Each path below is one point turned by a fixed rotation once a step. After each direction that follows a path, write how fast that rotation turns it, in degrees per step (0 if it stays still).
Each turn is a multiple of 5 degrees from 10 to 175, or 0.
Each row of a path follows its step; steps can be skipped.
path 1
step 0: -20; -22; 5; -10; -11; 14; 20; -13; 8; 8; 1; 1; 8; 14; 3; 10; 10; -22; 6; 19; 0; 10; -6; -5; -5; 3; 5; -6; 7; 0; 0; -14; 5; -6; 6; 24; 21; 26
step 1: 3; -10; 5; -7; -2; 4; 19; -8; -5; 13; -10; -20; -3; -19; 3; -16; -2; -15; 1; 15; 9; 16; -23; 9; 11; 0; 10; -14; 3; 2; 15; -22; 21; 15; -4; 21; -10; 7
step 2: -27; -7; 13; -10; 1; -3; -6; 0; 11; 5; -9; 2; -19; -13; 9; 0; 10; -10; -18; -7; 2; 17; 2; 15; 2; -18; 10; 3; 1; -18; 4; -20; 19; 13; -11; 13; -22; -16
step 3: -19; -8; 11; -6; 4; -21; -26; 17; 3; -5; -5; -18; 7; -8; -6; 6; 7; -6; 6; -5; 15; 9; -20; 6; -23; 12; 7; 2; 4; -17; -17; -10; 5; -4; -8; 0; -10; -23
step 4: -22; -19; -10; -2; 2; -10; -10; 19; 7; 0; 0; 9; 12; 2; -13; 23; -7; -11; 16; 2; 23; 17; 5; 24; -8; 6; -12; -8; -10; 3; -5; -11; 2; 4; 5; -28; 11; -1
step 5: -6; -16; -8; -2; -18; -1; 10; -16; -1; -14; -1; 2; 13; -13; -25; 4; 16; 7; 14; 3; 16; -7; 14; 16; -5; 12; -5; -17; 11; 7; 6; -15; 22; -7; 25; -11; 9; -6
step 6: 10; -7; -3; 2; -27; 15; 2; -12; 15; 4; -16; -17; -13; -3; -18; 1; 9; 8; 21; -25; -9; 9; 10; 11; 18; 6; -1; -13; -10; -7; 1; -4; 18; 14; 13; 0; -2; -2
step 7: -4; -1; -7; 1; -3; 7; 3; -4; 15; 2; -16; 4; -6; 14; -12; 8; 18; 13; 7; -13; -9; 11; -2; -4; -19; -5; 23; -14; -16; -32; -5; 3; 12; -6; 12; 26; -10; 16
step 8: 3; 1; 4; 8; 11; 3; -9; 5; -9; 10; 1; -9; 12; -3; 6; 18; 0; -7; 20; -23; 18; 23; -18; 3; -15; -3; 27; -8; -9; 8; 11; 8; 2; -3; 8; 26; -6; 16
step 9: 0; -8; -6; 2; 17; 4; -5; 4; -5; -7; -2; 19; -14; -15; 2; 3; -8; -7; 12; 5; 27; 27; 14; 10; -15; -15; -3; -4; -2; 19; 11; 13; 26; -6; -2; 23; -9; -6
Speeds:
9; -2; 1; 4; -5; 5; 11; -7; -2; -1; -7; 0; 1; 4; 4; 9; -1; -2; 1; -1; 1; -2; -2; 0; 1; 0; -2; 2; -1; -8; 0; -4; -1; -2; 0; 2; -2; 1	55
5; -2; -5; -2; 4; 5; 0; 7; 0; 3; -7; -2; -4; 2; -5; -5; -9; -1; 3; 4; 0; 4; 0; 2; 1; -3; -7; -3; -9; -1; 1; 2; -2; 7; -2; -2; -2; -3	145
8; 3; 0; 4; 4; 1; -5; -4; 6; 2; 0; 4; 1; -1; -2; 4; -2; 7; 9; -5; 0; 1; 4; -3; -3; -2; 3; -4; -1; 0; 6; 6; 3; -7; 4; -2; -2; -1	25
0; 6; 0; -4; 1; 2; -4; 0; 1; 5; -2; -5; 3; 5; 4; -1; 7; 7; -5; 0; -3; 1; -1; 7; 8; -3; 3; -2; -3; -7; -5; 3; 0; -3; 2; 0; -7; -5	80
2; -3; -1; 1; -4; -2; 3; -1; 4; 9; 3; -1; -10; 9; -1; -1; 6; 2; -2; 2; -5; -1; -6; -4; -2; 2; -2; -7; 3; 6; 3; -2; 1; 2; 7; -2; 0; 0	60
-5; 2; 2; 6; -5; 2; 2; 0; 3; -2; -4; -2; -9; -8; 1; -3; -4; 5; -3; -3; -1; 2; 7; -7; 3; 5; 0; 0; 1; -2; -3; -2; -4; 0; 2; 3; -4; -8	90
path 2
step 0: -5; 4; -21; -9; -6; -22; 2; 26; -14; -1; 21; -8; 17; 14; 6; -22; 20; -3; -21; -7; 17; -10; -4; 3; 4; -2; 13; 27; -9; -4; -4; -2; -8; 5; 2; -5; -16; -4
step 1: 10; 11; 8; -4; 10; -13; -1; -25; 13; 18; -23; 1; -12; -16; 9; 7; 13; -7; 15; -12; -6; -3; 8; 30; -9; -9; 0; -9; 5; 11; -7; 15; 11; -12; 5; 17; -1; 23
step 2: -14; 15; -4; -7; -9; 4; -12; 3; -17; -14; 20; 1; -14; -14; -8; 6; 16; -15; -18; -14; 0; 11; -9; -34; 17; 17; 15; 11; -12; 6; 15; -5; -9; 2; 1; -7; 5; 9
step 3: -12; 1; 11; -5; -11; -15; 7; 4; 1; 1; -31; 22; 31; -8; 12; -3; -4; 19; -9; -5; -15; -8; -8; 14; -13; -1; 1; -6; 19; 0; -7; 4; 14; 5; -11; 5; -22; 15
step 4: 2; 0; -2; -4; -27; -8; -20; -11; 14; 5; -8; -2; -21; 0; -19; -13; -12; -29; 3; 9; -4; 4; -8; -12; 2; -6; 4; 12; -30; 10; 9; -10; 11; -11; 16; -10; 10; -4
step 5: -9; 27; 7; -1; 4; -7; 3; 18; 6; 0; 3; 33; 8; -25; -7; 11; 1; 22; 10; 8; 0; 11; 12; -10; -2; 3; -5; -16; 18; -15; -16; 2; -8; -2; -19; -6; 7; -9
step 6: -31; -21; 9; -3; -10; 5; -2; -5; 1; -5; -2; -15; 1; 15; 2; -11; -6; -14; -5; 8; 5; 20; -29; 18; -2; -7; 10; 1; 0; -2; -10; -7; 4; -6; 27; -14; -14; -20
step 7: 17; 6; -9; -6; -1; 1; -9; -12; 18; -10; 2; 14; -18; -6; 3; 22; -11; 7; 11; 17; -11; -1; 42; 10; -4; -6; -4; -2; 1; -1; -4; 7; -5; 24; -9; -21; -1; 0
step 8: -8; -12; -3; -1; 6; -12; 23; 12; -9; -9; 13; 8; -11; 25; -1; -18; 27; 12; 5; -7; 4; 14; -8; -8; 13; 16; 0; 24; 4; -3; -8; -12; 2; -14; 10; 0; 2; -23
step 9: 2; 5; 7; -10; 5; 13; 0; -17; -21; 20; -10; -8; 0; -25; 14; -5; -4; 8; 7; 9; 3; -3; 17; 38; -11; -6; 3; -4; -14; 2; -11; 5; -7; 27; 5; 12; -8; 0
Speeds:
4; 0; -2; -2; -4; -3; -5; -5; -9; 2; 3; -2; 1; -4; 3; 5; 6; 1; 0; -4; 7; -3; 1; 1; -1; 7; -5; 7; 6; 3; 1; 1; 6; 1; 4; 4; -1; 3	40
10; 4; 2; 2; 7; 3; -1; -4; -1; -1; 0; 6; -6; 0; -4; 0; -3; -5; -2; 1; 3; -2; -1; 1; -10; 4; 3; -1; -2; 3; 1; -1; 0; -4; 3; -5; -8; 0	130
3; 0; 4; -2; 7; 1; -4; 5; -1; -1; 4; 3; -4; 0; 1; -1; -2; 3; -7; -5; 0; 1; -5; 4; 4; -6; 2; 6; -6; 0; -2; 6; 7; 1; -4; 4; 3; 9	35
0; 0; 2; 1; -5; 5; 3; -2; -5; 4; -8; 5; 1; -5; 1; -7; 2; 2; 0; -6; -6; 0; -3; -4; 0; 1; -2; 1; -4; 6; 8; -4; -6; 0; -3; 2; 0; 7	45
path 3
step 0: 10; -8; 6; 17; 13; 12; -18; 4; 31; 5; 13; -2; 5; 8; -4; 3; 8; 15; -6; -6; 10; -12; 2; 8; 11; 1; 16; 16; -10; 0; -13; -21; -18; 10; -19; -12; 3; -1
step 1: 16; 13; 4; -2; -12; 12; -28; 11; -2; 23; 14; -2; -10; 2; 6; -10; 3; -6; -12; -3; 3; -2; -1; -8; 9; -10; 12; 13; -14; 21; -6; 4; -17; 8; -13; 0; -18; 22
step 2: 9; 8; 10; 17; 13; 4; -19; -18; -13; 16; 23; 0; 4; -19; -4; 1; -6; -3; -3; -7; 3; 7; 2; 1; -13; 0; -19; 6; -22; 2; -21; 17; 2; -7; -17; -8; -2; 18
step 3: 9; 20; 24; 16; -2; 5; -11; -1; 7; -6; 9; -2; 9; -11; 4; 27; 7; 27; 11; -1; 17; -6; -8; -10; 4; 17; 1; 17; -14; -9; -8; 11; -1; 12; -4; 1; 9; 14
step 4: 17; 17; 25; -4; -18; -3; -2; 21; 1; -7; 14; 11; -1; 5; 17; -7; -1; 12; -19; -11; -9; 12; 12; -9; 16; -1; 3; 11; -9; -11; -2; 6; 15; 9; -9; 9; 6; 22
step 5: -15; 14; -9; 11; -4; 0; -16; -5; 10; -11; 13; 10; -3; -9; 9; -17; -16; 1; 4; -7; -5; 14; 8; 5; -2; -17; -6; -2; -23; -14; -3; 9; -1; 3; -12; 18; 29; 20
step 6: -11; 16; -16; 15; -9; -5; 12; 1; 7; -5; 2; 12; 2; 8; 24; -16; 4; 20; 18; 11; 17; -6; 2; -18; 3; 7; -10; 6; -22; -8; -16; 15; -13; 3; 5; -9; 7; 10
step 7: 5; -20; 6; -5; -3; -8; 10; 1; 3; -4; 22; 15; 11; 12; 26; -16; 14; 20; -2; 8; 2; -2; 18; -10; -7; 9; 5; 12; -19; 16; -4; 5; 13; -14; 5; 18; 6; 7
step 8: -19; 5; -10; -6; 9; 6; -17; 9; -8; -11; 25; 6; 7; 24; -6; 2; -2; 5; 5; 2; -2; 1; 25; -1; -14; -10; 17; 6; -30; 2; -2; 5; 9; 7; 4; 13; 12; -15
step 9: -19; 12; -20; -1; -4; 18; -2; -1; -10; -14; -6; 9; -9; 7; 6; -6; -12; -2; -1; -2; 30; -4; 18; -10; 5; 9; 10; 11; -8; 14; -6; 28; 22; 6; 0; -8; -9; -4
Speeds:
-2; 7; 1; 3; 4; 7; 5; 1; 1; -1; -1; -4; 0; 7; -1; -2; -7; 7; 4; 0; 2; 3; -5; -9; 4; 2; 7; 0; 6; 4; 0; 1; -4; 0; 3; -2; -3; 3	130
-2; -4; 4; -5; -5; -7; 0; 4; 4; 1; -1; -3; -2; 4; 6; -4; 3; -4; -6; 0; 2; -5; -7; -5; 1; 6; -1; 1; 2; 5; 3; 8; 2; 6; -4; 0; -3; 1	125
-6; 3; 1; 6; 0; -5; 7; 3; 0; 5; 0; 3; -4; -1; -2; 5; 6; 1; 2; 1; 5; 2; -1; -2; -9; 2; -6; -3; 4; 4; -5; -3; 0; -3; -3; 7; -4; 4	90
8; 0; -2; -5; 6; 3; 5; 2; 2; -2; 2; 1; -7; 0; 2; 0; 5; -5; 1; -3; 2; 3; -6; 4; -8; 1; 6; -4; 3; -9; 0; 7; -4; -3; 2; 1; -2; -2	0
